One turn sends every row of this set to another row. A few are shown first. Where does it send the rows asked after them?
vube: [  4.7  -3.2  14.3  -2.8  -3.5   2.8 -34.5   0.4 -16.6  -8.6 -21.2  17.6
   2.6 -11.6  20.3 -16.1 -18.9   9.7   4.4  14.0 -13.1  14.8 -19.7  -3.2
 -15.1]
zegip: [  3.6   3.7  15.4  -0.5  -1.0  -2.1   1.3  13.9  -6.2 -11.4  23.6   8.7
  -0.7 -27.0  12.6  -4.2  37.1  21.8 -10.3  -6.8 -14.1 -11.6 -12.9  11.7
 -14.0]
regu: [-14.0 -10.2  30.3 -23.2  -7.8   5.5 -23.0  -1.7  -7.7  25.1  16.5   7.5
   8.4   4.6  25.7   7.2   3.3  -7.2  -6.1  -5.1  -3.4  -2.5   0.9  -8.4
   6.5]
pifu: [-15.6  -8.7 -14.8  12.7  16.3   8.7   6.8   7.6 -15.7  -1.1   3.0 -22.1
  -9.5  10.5  -2.3 -12.7  -5.9  11.1  -9.5 -15.7 -17.9  -0.1 -32.4 -17.3
   0.5]
pusug: [ 14.8  -5.3  19.3  22.7  11.4  24.1   5.2  -4.2  -6.3  19.9  18.2  -2.5
   8.1 -10.4  10.4   5.7  -7.6  31.0  -9.1 -11.7   6.5  11.6   9.4  -7.8
  -7.7]
lidaf: [-15.4  -8.1 -17.6  12.3  14.4  10.3   7.5  10.7 -17.7  -1.7   0.6 -20.2
 -10.5   9.8  -1.3 -14.9  -9.0  10.8  -8.1 -16.3 -15.7  -0.4 -34.2 -14.5
  -0.1]
Rapaz: [ -7.4 -24.0   4.1  -8.0  -1.1 -16.2  -0.1   6.6  -4.3  15.4 -12.5   0.4
 -20.8   5.0  23.7 -14.2  12.9   8.3  12.8  21.4 -25.5   0.5  13.1   0.3
   4.2]
dimez: [ -4.4 -21.3   2.0  -5.3  -1.9 -15.9  -1.4   6.3  -3.9  21.2 -12.8   1.2
 -20.0   4.8  27.8 -15.9   9.9   9.1  10.1  22.9 -28.8   4.0   9.9   3.8
   5.7]
futu: [  4.0   4.9  14.7  -1.8  -1.7  -3.5   1.1  13.0  -5.5  -8.9  22.9   7.9
  -0.6 -26.2  12.7  -4.4  37.5  21.3  -9.0  -5.4 -15.2  -9.8 -13.2  11.7
 -15.6]
Manaz: [ -3.6 -21.9   5.2  -3.8  -2.8 -17.6  -1.1   6.2  -3.9  20.4 -11.8  -0.3
 -20.6   4.4  27.2 -15.5  10.9  11.3  10.6  21.6 -28.0   3.6   9.8   0.1
   6.2]
sova: [-13.9  -8.4 -15.0  14.0  14.4   8.7   6.4   9.7 -17.0   1.7   2.0 -21.1
  -9.7   7.2   0.0 -14.9  -9.7  12.2  -9.6 -15.1 -18.2   0.5 -34.2 -13.1
   0.2]
raso: [  4.5   5.2  15.9  -1.6   0.0  -1.7   1.7  13.1  -6.2 -10.1  22.0   7.8
  -1.8 -26.6  13.4  -5.9  37.7  23.2  -9.7  -6.4 -14.6  -8.9 -14.6  12.2
 -14.1]
Kig: [-12.6   1.6   2.2  29.4 -14.9   8.6  -0.4  12.2 -13.1  10.7   4.7 -27.9
   5.3   5.6  -8.5 -25.7   0.1  11.6   2.1  15.3  17.3  -5.4 -11.7  13.4
  -9.3]
Fud: [ 17.2  -2.5  13.8  22.6   4.7  26.5  10.1   5.5 -14.5  21.6  11.3   1.6
   7.3 -11.6  18.4  -3.0 -15.9  30.9  -6.1 -12.6   3.3  11.8   2.2   8.4
 -11.2]
kunag: [-15.5  -0.8   7.4  29.9  -7.6   4.7  -4.7   3.3  -5.2  10.8  13.4 -33.9
   4.4   4.9 -12.9 -17.1   7.9  12.0  -0.9  14.8  17.7  -5.2  -6.8  -3.6
  -4.8]
feruz: [-10.1  -0.2  12.1  34.1  -8.3   2.8  -5.3   1.7  -8.5  20.3  13.4 -36.0
   2.8  -0.4  -9.9 -16.6   5.2  15.6  -6.2  13.2  13.0  -2.5 -10.4  -4.0
  -3.8]
nesa: [  1.7  -6.2   0.9   9.3   1.4  34.7  14.1  11.3  -8.9  -3.9   6.0   9.4
  12.5   3.3   9.1  -2.6 -10.1  20.8   5.1 -11.5  17.5   2.7  12.5  13.9
 -14.4]
solek: [ -5.6  -8.8  13.7  -8.9   2.7   2.3 -36.7  -3.2  -7.6 -20.9 -17.5  14.4
   4.2  -5.5   9.4  -7.9 -11.9   3.7   6.7  15.7  -5.9   8.9  -9.8 -14.7
 -13.4]
Mitap: [ -5.6   3.6  11.8  37.2 -11.3   3.1  -3.8   6.7 -12.8  24.3  12.7 -34.5
   2.0  -3.3  -5.0 -22.6   0.1  18.0  -4.5  12.6  10.0  -1.0 -15.1   4.0
  -4.2]
dato: [-13.7  -8.7 -14.6  12.9  16.2   7.7   4.3  10.0 -18.8   3.0   1.9 -22.8
 -10.1   6.9  -1.8 -12.5  -7.6  11.2  -8.4 -17.1 -17.8   0.5 -35.0 -16.6
   0.1]
Zazim: [-18.0  -9.4  21.7 -28.0 -17.9  11.6 -18.9   9.0 -12.1  16.9   8.8  15.1
  10.4   8.8  29.3  -2.0  -0.6 -11.0  -1.2  -5.2  -1.7  -6.6  -3.0   7.2
   1.1]
gefo: [ 11.2  -3.2   4.6  17.3  -2.7  32.0  13.3  11.9 -14.2   9.2   6.4   7.1
   9.8  -5.4  16.9  -7.0 -16.6  25.9   0.5 -11.7  10.3   8.7   4.0  18.7
 -15.5]
bute: [ -8.5  -7.5  30.9 -18.3 -10.9   5.5 -23.0   1.8 -12.8  33.4  16.5   7.2
   8.2   4.0  32.4   2.9  -1.1  -4.1  -8.9  -5.2  -9.7   0.3  -6.0  -5.0
   5.2]
savam: [ -7.2   4.1   6.0  33.7 -15.5   7.2  -2.7  13.0 -14.6  19.7   6.1 -30.4
   4.4   2.0  -4.0 -26.9  -2.4  15.8  -1.3  12.0  10.0  -1.3 -15.0  13.5
  -7.6]
piv: [  4.3   3.1  14.8  -2.5  -0.4  -1.4   1.1  13.5  -4.6 -10.1  23.4   7.8
  -1.4 -25.4  11.8  -2.9  37.5  21.7  -9.5  -6.7 -13.2 -10.7 -12.1  12.1
 -16.1]
Zibo: [ -0.1  -8.6  19.1  -6.6   6.4  -2.1 -39.8  -9.6  -5.8 -14.4 -12.9  10.5
   3.1  -9.8   9.3  -4.6  -9.7   5.8   4.3  14.5  -9.2   9.5 -10.1 -22.5
  -9.6]
Rase: [  4.4  -9.5  14.6  14.9  13.9  27.0   6.5  -5.7  -0.3   6.7  19.1  -2.0
   8.4  -4.9   1.0  10.4  -2.3  24.8  -4.1 -11.0  13.9   5.8  18.2 -13.4
  -7.7]
Fon: [ -6.1 -24.5   0.6  -8.2  -3.4 -14.1  -0.8   7.0  -3.3  16.5 -13.5   2.1
 -19.8   7.2  26.8 -16.5  10.0   7.8  11.8  22.6 -27.2   1.3  11.6   3.1
   5.7]
fedem: [ -3.1  -4.7  12.3  -7.9  -2.9   4.4 -33.8   0.9 -12.7 -18.8 -22.1  16.6
   5.1  -7.2  15.0 -14.3 -16.3   4.4   7.2  15.6  -7.6  10.8 -15.2  -5.1
 -16.7]
pag: [-12.3  -6.9  22.1 -20.9 -20.4  10.2 -17.6  10.8 -16.1  24.7   8.3  14.6
   9.8   7.0  35.0  -4.0  -5.4  -9.7  -2.4  -6.5  -4.4  -3.4  -7.4  10.5
   0.1]
balet: [  5.7   3.9  15.5  -2.5  -1.2  -1.5   2.1  13.8  -5.3  -9.0  22.7   8.7
   0.0 -25.2  12.4  -5.1  37.7  21.5 -10.0  -6.3 -14.1 -11.0 -13.6  13.7
 -16.0]
zutar: [-16.4  -1.3   3.9  28.0 -11.6  10.0  -2.4   9.8  -7.3   5.2   8.8 -31.1
   6.1   7.2 -13.5 -20.7   6.0   9.0   2.9  15.3  19.9  -7.7  -7.5   4.7
  -6.7]
pem: [ -1.7 -10.9   6.3   8.8   8.1  32.4   9.5   1.3  -1.0  -4.8  13.4   3.7
  11.1   0.5   0.3   6.9  -2.4  19.1   3.6  -9.1  18.1   1.0  19.3  -2.1
 -10.5]
kad: [-17.8 -13.0  24.3 -27.1 -10.3  10.1 -20.5   2.6  -6.6  17.1  12.8  11.4
   8.6   9.0  25.3   4.5   2.7 -10.8  -3.5  -4.1  -0.9  -7.4   0.5  -2.9
   3.9]
ligi: [  7.1  -2.9  19.6   0.0   2.6  -0.1 -37.5  -3.0 -13.9  -2.8 -16.5  12.9
   1.0 -14.3  19.5 -10.3 -18.5  11.9   0.1  13.8 -14.8  17.3 -18.2 -12.0
 -12.6]
gik: [  4.4   4.4  15.1  -1.9  -0.2  -3.0   0.7  12.2  -4.4  -8.0  23.3   7.3
  -1.5 -25.2  11.9  -5.0  39.3  20.7 -10.5  -7.2 -13.4 -11.0 -13.8  10.8
 -14.8]
mub: [ -6.4  -6.5  28.5 -17.6 -16.4   7.6 -20.7   7.1 -16.0  33.1  12.1  11.9
   9.0   3.2  37.1  -2.4  -5.5  -6.6  -8.0  -7.3 -10.3  -0.7 -10.2   5.9
   3.9]
lag: [-14.0  -9.6 -17.9  12.4  14.6   9.4   7.2  10.8 -17.3   0.0   2.2 -20.2
  -8.4   8.2  -0.5 -16.2  -8.9  11.4  -9.2 -16.1 -16.4   0.8 -34.2 -13.3
   0.7]
dati: [ -5.6 -24.1   4.7  -6.7  -0.6 -16.5  -2.6   5.2  -2.6  17.4 -11.1  -1.1
 -21.7   5.6  23.3 -13.1  12.3   8.1  11.4  22.9 -26.4   1.8  11.6  -0.8
   6.5]
Dit: [-16.0 -10.9 -17.9  10.9  15.5   8.2   6.3   9.2 -16.9  -0.4   2.7 -21.3
  -8.7   8.3  -2.7 -14.8  -7.7   8.5  -8.8 -14.9 -16.0  -0.7 -33.9 -16.6
  -0.1]
sug: [  4.4  -6.3  23.4  -1.3   5.9  -3.1 -41.1  -9.2  -8.6  -4.4 -12.2   8.5
   0.1 -14.1  13.2  -6.8 -12.9   9.1  -0.1  14.2 -13.2  15.1 -12.6 -21.7
 -10.7]
Benam: [ -5.1 -23.6   4.0  -5.3   0.3 -18.6  -2.4   3.3  -2.6  19.7 -10.3  -1.4
 -21.2   4.9  25.1 -12.8  12.9   9.4  10.2  21.3 -29.2   3.4  11.0  -2.6
   6.9]

raso goes to balet
dato goes to sova
Fon goes to Rapaz
Now find these:
gefo goes to nesa
sug goes to ligi
Kig goes to zutar
Zazim goes to kad

